Each path below is one point turned by a fixed rotation once a step. After each direction that follows a path, write how fast that rotation turns it, in deg/step (0 if it stays still).
Each turn is a multiple of 5 degrees from 10 to 175, or 0.
Each row of a path follows its step; steps can be skipped.
path 1
step 0: [.06, -.06, .11, -.06, .26, .11, -.15, -.23, -.10, .26, .07, -.03, -.09, .15, .22, -.18, .13, -.22, -.10, -.13, .03, -.10, .08, -.17, .11, .25, .12, .21, .28]
step 1: [.06, .08, .08, -.14, .19, .22, -.09, -.08, -.17, .23, -.14, -.29, -.12, .10, .34, .06, .21, -.20, -.03, .11, -.17, .07, .02, .14, .21, .12, -.14, .24, .05]
step 2: [-.04, -.08, -.09, -.31, -.13, .06, -.25, -.03, .00, .23, -.20, .01, -.09, .08, .28, .01, .16, -.33, -.02, .16, .04, .24, -.08, -.09, -.05, .06, -.13, .30, .11]
step 3: [.22, -.16, -.25, -.34, .02, .16, -.24, .03, -.24, .18, -.11, -.03, -.24, .12, .10, -.03, .10, -.16, -.09, .10, .08, -.15, -.14, -.04, -.03, -.02, .20, .14, .25]
step 4: [.27, -.11, -.04, .05, .03, .12, -.42, .04, -.07, .25, -.19, -.05, -.03, -.01, .17, .12, .26, .16, -.02, .18, -.12, -.15, .07, .04, .01, .04, .08, .34, .17]
step 5: [.11, -.07, -.02, .00, .06, .27, -.14, -.07, .35, .29, -.15, -.04, .03, .17, .16, .02, .11, -.09, -.14, .11, .12, -.06, .13, .00, -.16, .04, -.09, .26, .37]
step 6: [.20, -.21, -.10, -.22, -.02, .29, .09, .09, .17, .33, -.16, -.18, .13, .15, .11, .04, .12, -.21, -.26, .05, -.17, -.03, -.02, .19, .10, -.07, .15, .11, .11]
step 7: [.02, -.17, .04, -.18, -.15, .13, -.21, .09, .06, .37, -.23, .11, .29, -.01, .08, -.18, .20, -.13, -.03, .01, -.09, -.02, .07, -.09, .19, .06, .25, .21, .05]
step 8: [.03, .16, .05, -.25, .08, .43, -.12, -.01, -.04, .35, -.21, -.02, .00, -.03, .02, -.19, .08, .00, -.08, .09, .21, -.13, .16, -.07, .15, .15, .17, .01, .20]
step 9: [.13, .08, .05, -.06, -.13, .30, -.14, -.01, -.04, .34, -.22, -.25, -.04, -.13, .09, .15, .08, .02, -.31, .26, .11, .20, .15, .06, .18, .05, .06, .15, -.08]
step 10: [.09, -.10, -.02, -.12, -.31, .05, -.16, -.15, .13, .25, .01, -.02, -.04, .01, -.05, .00, -.01, -.24, -.36, .09, .20, .12, .07, -.20, .07, .11, .16, .33, .11]
Speeds:
[-.08, -.01, .09, -.04, .06, .07, .08, .02, .00, -.01, .01, .03, .10, .05, .07, -.06, .04, -.08, -.03, -.08, -.13, -.05, .03, -.03, -.01, .00, -.05, .01, -.07]
60
[.06, -.09, .04, .10, .03, .07, .00, .04, -.10, .00, .01, -.14, .00, .01, .02, .02, .00, -.04, .02, .03, .02, -.01, -.02, .03, .07, -.15, .03, -.05, -.08]
135
[.05, -.07, -.09, -.02, .00, .04, -.09, .06, .02, -.06, -.02, .03, .01, .05, -.03, .06, -.03, -.06, .10, .05, -.07, -.10, .05, .06, -.13, -.01, -.06, .01, .01]
35
[-.04, .01, .03, .03, -.01, .05, .01, -.06, .03, -.02, .04, -.01, .00, .07, -.04, -.12, -.04, -.11, .04, .01, .15, -.07, -.03, -.09, -.06, -.06, .00, .01, .09]
140
[-.05, .01, .08, -.10, -.03, .05, -.02, .06, -.09, -.05, -.09, .06, -.03, .03, -.02, -.04, .03, .04, .05, -.04, .12, .04, -.02, .12, -.03, -.01, .03, .05, -.07]
65
path 2
step 0: [.02, -.19, -.20, .01, .10, .23, -.18, .01, -.12, .20, -.07, -.26, -.01, .00, .13, .27, .08, -.04, -.02, .20, -.02, .41, -.17, -.10, -.11, -.02, -.04, .13, .05]
step 1: [-.05, -.12, .03, -.11, -.01, -.10, -.21, -.14, -.11, -.05, .12, -.22, .05, .04, -.15, .22, -.22, .09, .19, -.31, .05, -.10, -.20, -.04, .01, -.31, -.12, -.21, -.17]
step 2: [.07, .02, -.18, -.28, .05, .24, .16, .01, .10, .02, -.22, .09, -.22, .09, .16, .07, -.31, -.31, -.07, .06, .01, .11, -.08, -.16, .10, -.17, -.09, -.03, -.17]
step 3: [-.09, -.17, -.23, .32, .32, .14, -.05, .00, -.15, -.02, .05, .02, -.06, -.17, .24, .33, .00, .06, .14, -.01, -.02, .01, -.12, .13, -.10, -.19, -.03, .06, -.10]
step 4: [-.09, .07, -.03, -.14, -.10, -.02, -.09, -.25, -.13, .11, -.08, -.34, -.17, -.07, .10, .13, -.18, .12, -.13, -.19, .06, .30, -.18, -.02, .06, .11, -.24, -.06, -.19]
step 5: [.00, -.07, -.16, -.09, .14, .00, -.03, -.12, .05, -.10, .02, .13, -.01, .09, .07, .15, -.05, -.27, .05, -.23, -.10, -.28, .06, -.14, .26, -.22, -.32, .04, -.23]
step 6: [-.16, .01, -.22, .12, .12, .23, .02, .00, -.21, .20, -.26, .18, .13, -.06, .17, .15, -.11, -.01, -.01, .18, -.18, .34, -.11, .07, .20, .03, .03, .02, -.17]
step 7: [-.18, -.11, -.10, .16, -.22, -.19, -.07, -.22, -.26, .06, .06, .02, -.16, .08, .14, .31, -.06, .21, .00, -.24, .14, -.14, -.04, .21, .03, -.07, -.16, -.08, -.06]
step 8: [-.01, .04, -.09, -.23, -.04, -.07, .05, -.12, .09, .10, -.24, .02, -.20, .10, .10, .07, .08, -.18, .00, .16, -.12, .05, -.07, -.21, .15, .16, -.47, -.15, -.19]
step 9: [-.09, .03, -.02, .35, .11, .02, .00, .04, -.13, -.01, -.21, .04, .19, -.01, .07, .37, .12, -.16, .28, -.04, -.14, -.07, .16, .10, .18, -.15, .04, -.09, -.22]
step 10: [-.28, .17, -.19, -.04, -.30, -.03, .10, .07, -.07, .20, -.30, -.05, -.15, .05, .12, .23, -.06, .27, -.17, -.19, -.11, .16, -.07, .10, .05, .06, .00, -.12, .08]
Speeds:
[-.03, .03, .01, -.04, .05, .04, .10, .06, -.04, -.06, -.09, .09, .00, .00, -.07, -.02, -.06, -.06, .00, -.04, -.06, .03, .06, .06, .09, -.12, .10, -.02, .01]
100
[-.01, .03, .02, .10, .06, .11, -.10, .07, .11, -.02, .00, .03, .03, .11, .09, -.04, -.03, -.09, .05, .05, -.02, .02, .03, .07, .01, .02, -.04, .01, -.01]
115
[.03, .09, .06, .01, -.05, .08, .02, .07, -.06, -.07, .08, -.02, -.03, .08, -.08, .09, -.06, .12, -.02, .01, .02, .00, .03, .01, .03, .06, -.01, .03, -.11]
125
[.06, -.08, .02, .03, .08, .03, .02, .04, -.09, -.01, -.02, .02, -.03, .02, -.03, .02, .07, -.04, .00, .08, -.18, -.04, -.06, -.06, -.05, .05, -.01, .10, -.02]
125
[-.05, -.16, -.02, .09, .00, -.03, -.03, .01, .04, -.13, .04, .02, .03, -.01, -.05, .07, .04, -.03, -.03, -.07, .04, -.12, .01, .04, .00, .00, .04, -.03, -.06]
175
path 3
step 0: [.11, -.12, .08, .24, .24, -.22, -.01, .08, .05, -.01, .05, -.18, .01, -.11, -.17, .16, -.04, -.06, -.18, -.10, .11, .04, .17, .08, -.14, -.14, .05, -.06, .09]
step 1: [.20, -.08, .10, .22, .21, -.08, .12, .03, -.01, .08, .08, -.23, -.05, .01, -.19, -.15, -.06, .10, .01, -.29, -.01, -.01, -.05, .01, .02, .07, .05, .11, .24]
step 2: [.22, .08, .09, .12, .16, .07, .00, .24, -.11, .15, -.12, -.14, -.08, .14, -.09, .14, -.04, -.02, .01, -.16, -.10, -.05, .18, -.24, .11, -.01, .07, .02, .19]
step 3: [.02, -.04, -.02, .15, .12, -.08, -.07, .09, -.11, .15, .01, -.19, -.03, .02, -.21, .09, .12, -.02, -.23, -.21, -.07, .10, .27, -.20, -.17, -.03, .10, -.06, -.12]
step 4: [.09, -.11, -.10, .07, -.03, -.09, .07, .09, .01, .08, -.14, -.12, -.03, -.16, -.25, -.24, .06, -.01, -.11, -.33, .05, -.01, .15, -.03, -.10, .03, .02, -.08, .22]
step 5: [.16, .03, .02, -.06, .05, .05, .19, .15, .05, -.01, .01, -.24, .05, -.16, -.15, .15, .13, -.08, -.06, -.21, -.14, -.13, .16, -.04, .06, -.02, .07, .12, .30]
step 6: [-.10, .06, -.06, .11, .02, .11, -.07, .11, -.15, .06, .13, -.25, -.06, .01, -.16, .15, .27, .04, -.04, -.28, -.19, .06, -.02, -.15, -.04, -.04, -.03, .02, .15]
step 7: [.03, .13, -.11, .05, -.15, .04, -.13, .14, -.12, .13, -.08, -.09, -.06, -.06, -.22, .09, .10, .07, -.16, -.11, .07, .07, .13, -.03, -.09, .08, .00, -.29, .28]
step 8: [.04, .10, -.12, .03, -.03, -.05, .02, .07, -.02, .02, .24, -.13, .14, -.20, -.22, .11, .02, -.03, -.23, -.10, .06, -.23, .27, .03, -.06, .17, .01, .04, .17]
step 9: [-.05, .11, -.04, .17, .11, .03, -.01, .18, -.12, -.13, .20, -.04, -.12, -.12, -.13, .01, .20, -.06, .03, -.26, .06, -.22, -.04, -.01, -.10, .00, -.11, .10, .25]
step 10: [.16, .18, .08, .04, .12, .00, .02, .09, -.11, .00, .03, .10, -.16, .04, -.10, .27, .21, .07, -.16, -.12, -.06, -.04, -.09, .00, -.12, .12, .06, -.18, .28]
Speeds:
[.06, .09, .09, .08, -.08, .10, .01, -.05, .01, -.03, .02, .07, -.01, .11, .03, .03, .10, -.01, .06, -.07, .00, .03, .05, .00, .02, -.03, -.01, .10, .00]
95
[-.02, -.01, -.07, .02, -.01, .04, .03, -.02, .05, -.01, -.01, .04, .03, -.05, .02, .13, -.13, -.01, -.04, .01, -.02, -.05, .05, -.15, .07, -.03, -.05, .10, .02]
120
[-.03, .08, -.02, -.07, .05, -.02, .03, .07, -.02, -.07, .00, .02, .06, .08, -.09, -.02, -.05, -.03, -.04, -.05, -.04, .00, -.15, .04, .05, -.06, .09, .10, .04]
90
[-.02, .06, .01, .03, .00, .02, .02, -.03, .10, -.07, .01, -.02, -.07, -.04, -.03, .01, .00, .04, -.05, -.02, .08, .11, -.10, -.11, -.14, -.07, .00, -.03, -.03]
115
[.00, -.03, -.01, -.06, .02, .04, .01, .07, .02, -.02, .08, -.04, -.14, .06, .04, .03, .00, .02, .14, .02, -.11, -.09, -.04, -.07, -.06, .02, .05, .00, .02]
95
[-.05, -.04, -.02, .04, .01, -.03, .02, -.12, .00, .02, .17, -.05, .06, .01, -.02, -.02, .02, .06, -.06, -.04, -.10, .01, -.02, .00, -.02, .05, .01, .07, -.11]
140
